Named moves come first, each a turn or a mirror and shown by rows before and after it. Which of them, in which order, take the first row of each pair that follows to the second? Write the first one first, as in the answered first pair.
z_480:
-1.01	+0.90	-2.28	-1.50	-0.82	+1.01	+2.96	+0.41 |-> -1.03	+0.84	-2.30	-1.32	-0.89	+0.89	+2.95	+0.49
-0.20	-2.39	-0.95	-0.21	+3.44	+0.47	+1.28	-1.61 |-> +2.84	+3.16	+0.59	-1.36	+0.13	+0.42	+0.47	-1.88
+0.18	+0.64	-1.20	-1.60	-0.71	-3.20	+0.92	-0.76 |-> -0.56	-0.59	-1.85	-1.22	-0.03	-3.12	+1.16	-0.63
-2.73	+0.91	+1.31	-1.21	+0.53	+1.80	+0.37	+2.65 |-> -2.36	+1.43	+1.53	-1.37	+0.17	+1.84	+0.22	+2.77
z_671:
+3.85	+1.58	-0.33	-0.34	+0.58	-2.30	-3.47	-3.15 |-> -0.54	-2.35	+1.21	-1.23	-0.13	-2.91	-5.33	-0.09
+1.73	-0.19	-1.13	+0.28	+2.44	-1.84	-0.14	-0.98 |-> -0.82	-2.02	-0.35	-0.74	+1.76	-2.01	-0.93	+1.06
-1.61	-1.82	-0.50	-2.91	-1.20	-1.05	-1.72	+1.24 |-> +1.97	+1.79	-1.91	-3.10	-0.55	-0.19	+0.10	-0.95
z_523:
+2.19	+0.04	-2.96	-2.03	+2.19	-0.81	+0.90	-0.37 |-> +1.85	+0.32	-2.54	-2.57	+2.20	+0.45	+1.44	-0.30
+1.89	+0.53	+0.70	+2.62	-1.48	+0.20	+0.23	-0.82 |-> +1.74	+0.96	+0.98	+2.12	-1.80	+1.41	+0.95	-0.58
+0.42	+1.53	+0.70	+1.19	-2.51	-0.53	-0.61	+2.35 |-> +0.65	+1.67	+0.62	+1.24	-2.34	-0.52	-0.73	+2.33
z_500:
+0.46	-1.49	-0.27	-1.98	+1.37	+1.40	-0.84	-0.48 |-> +2.03	+0.24	+1.19	+1.82	-0.71	-0.36	-1.19	-1.09
+0.90	+1.24	-0.46	+0.58	-0.64	-1.59	-0.48	-0.14 |-> -0.55	-0.23	-1.00	-1.99	+1.01	-0.28	-0.70	+0.45
+1.20	+2.29	+1.92	+0.14	-3.38	-0.65	-1.48	+0.51 |-> +0.20	+1.56	-2.44	-3.59	-1.17	+0.03	+1.02	+1.09
Now pairs of rows:
(two moves a pair)
-1.18	-4.44	+1.27	-1.49	+0.83	-0.85	-3.47	-0.91 |-> +1.70	+1.40	+0.61	+3.28	-4.03	-2.23	+0.24	-1.74 | z_523, z_500
-1.78	+0.58	+1.64	-1.35	-0.56	+1.60	-0.16	-1.52 |-> -2.27	-1.15	-0.81	+0.98	+0.13	-0.26	+1.33	-1.72 | z_500, z_480
-1.02	+0.03	+0.53	+0.85	-0.80	+0.02	-0.76	+1.65 |-> +0.62	+1.07	-0.60	+0.79	-0.76	-1.47	-0.87	+0.81 | z_671, z_523
+0.24	+2.91	+1.90	+0.49	-1.02	+0.62	-0.54	+0.24 |-> -0.09	+1.28	-2.27	-2.17	+1.20	-0.58	+0.44	+0.49 | z_523, z_500
-1.46	+0.29	+1.48	-0.38	-0.23	+1.36	+1.49	+1.66 |-> -1.16	+0.38	-0.15	-1.65	-0.76	-1.08	+1.13	+2.16 | z_523, z_671
+0.00	+1.80	+2.36	+0.94	-0.99	-1.64	-0.92	+0.26 |-> -2.33	-0.51	+2.06	+0.34	+0.84	+1.12	+0.79	+0.96 | z_480, z_523
+1.53	+0.31	+1.88	-1.20	+2.68	+2.26	-2.67	-2.06 |-> +1.59	+0.41	-1.23	-2.74	+3.42	+2.04	-0.58	-2.06 | z_500, z_500
-1.89	+0.36	+1.10	-1.81	-0.68	+3.33	+1.57	+0.93 |-> -0.98	+1.49	-1.05	-1.27	-1.00	+2.14	+2.95	+0.70 | z_500, z_500
-0.47	-0.77	+2.92	+1.82	-1.09	+0.17	-1.82	+0.12 |-> +0.05	-0.74	+1.03	+0.54	-1.54	-2.54	-2.48	+0.63 | z_671, z_523
-2.11	-5.11	-0.78	+1.83	+2.56	-1.07	-0.52	+0.28 |-> -1.14	-3.01	-3.92	-1.38	+1.61	-3.01	+0.04	+1.07 | z_671, z_523
-2.53	-3.27	-0.10	-0.42	+0.87	-0.52	+0.25	+1.11 |-> -1.10	-0.98	+1.47	+2.96	-1.73	-1.77	+0.23	+0.45 | z_523, z_500
+0.77	-1.15	+3.53	-1.74	+2.59	+1.34	-3.33	-0.06 |-> -0.81	-2.00	+1.24	+1.96	-1.01	-4.00	-2.12	+1.71 | z_500, z_671
-1.75	-4.39	-2.31	+1.93	+0.58	-1.07	+0.81	-1.07 |-> -2.90	-3.06	+0.93	+0.87	-0.41	+3.54	+1.47	-0.29 | z_500, z_523
+1.40	-0.15	-3.83	-0.03	+1.36	-3.23	+0.73	-0.89 |-> -0.21	-2.02	-1.89	+0.81	+0.41	-4.47	-1.33	+0.27 | z_480, z_671
-2.77	-2.59	-2.67	-1.85	+0.52	-0.70	+1.57	+2.00 |-> +0.73	-2.35	-2.31	+2.58	+2.32	-2.21	+1.03	-1.50 | z_671, z_671
-0.35	-1.27	+0.38	+0.33	+1.50	-0.44	-1.98	-0.79 |-> +1.05	+1.25	-0.75	-1.44	+1.30	+0.72	-0.34	-1.05 | z_671, z_671
+0.13	+0.54	-0.34	-1.43	+4.24	+5.35	+4.00	-0.90 |-> +5.42	+3.64	-0.78	+1.26	+1.73	-3.47	-0.42	-2.77 | z_523, z_480
+1.86	-1.75	-4.12	-2.70	+3.57	-2.15	-2.52	-1.89 |-> +0.61	-1.56	-4.44	-4.45	+2.91	-1.66	-2.10	-0.63 | z_671, z_671
+1.09	-1.02	+1.36	+0.95	-1.08	-3.50	-2.62	-0.07 |-> -0.23	-2.26	+1.64	-1.34	+0.26	-1.98	-3.33	+0.39 | z_500, z_500
+1.92	+2.59	-1.12	-1.41	+0.63	-0.23	+1.52	-1.90 |-> +0.41	-0.75	-2.24	-0.27	+2.65	-1.18	+1.71	-1.85 | z_523, z_480
+0.05	+0.79	+1.60	+1.79	-1.73	-2.50	+0.40	+2.54 |-> -1.22	-0.78	+3.02	+0.40	-0.55	-0.89	-0.95	+2.76 | z_500, z_500
+0.88	-0.63	-2.50	-3.10	+1.67	-0.96	+0.37	+0.36 |-> +0.59	-1.71	+2.99	+0.11	+0.92	-0.60	-2.86	+0.01 | z_500, z_480
-1.19	-1.09	+0.83	+1.26	-1.40	-0.37	+1.78	+1.29 |-> -0.27	+0.93	+0.75	-0.05	-2.25	-0.18	+1.91	+1.28 | z_500, z_480
-0.43	-2.54	-0.51	+1.42	+1.60	-1.13	-1.19	-0.52 |-> +0.84	+0.75	-2.13	-2.57	+0.81	-0.42	-0.44	-0.27 | z_480, z_500
-4.86	-2.53	-0.46	+0.51	+0.76	-0.90	-0.53	+3.32 |-> -2.71	+3.09	-1.57	-0.37	-2.49	-0.40	+2.26	+3.34 | z_500, z_671
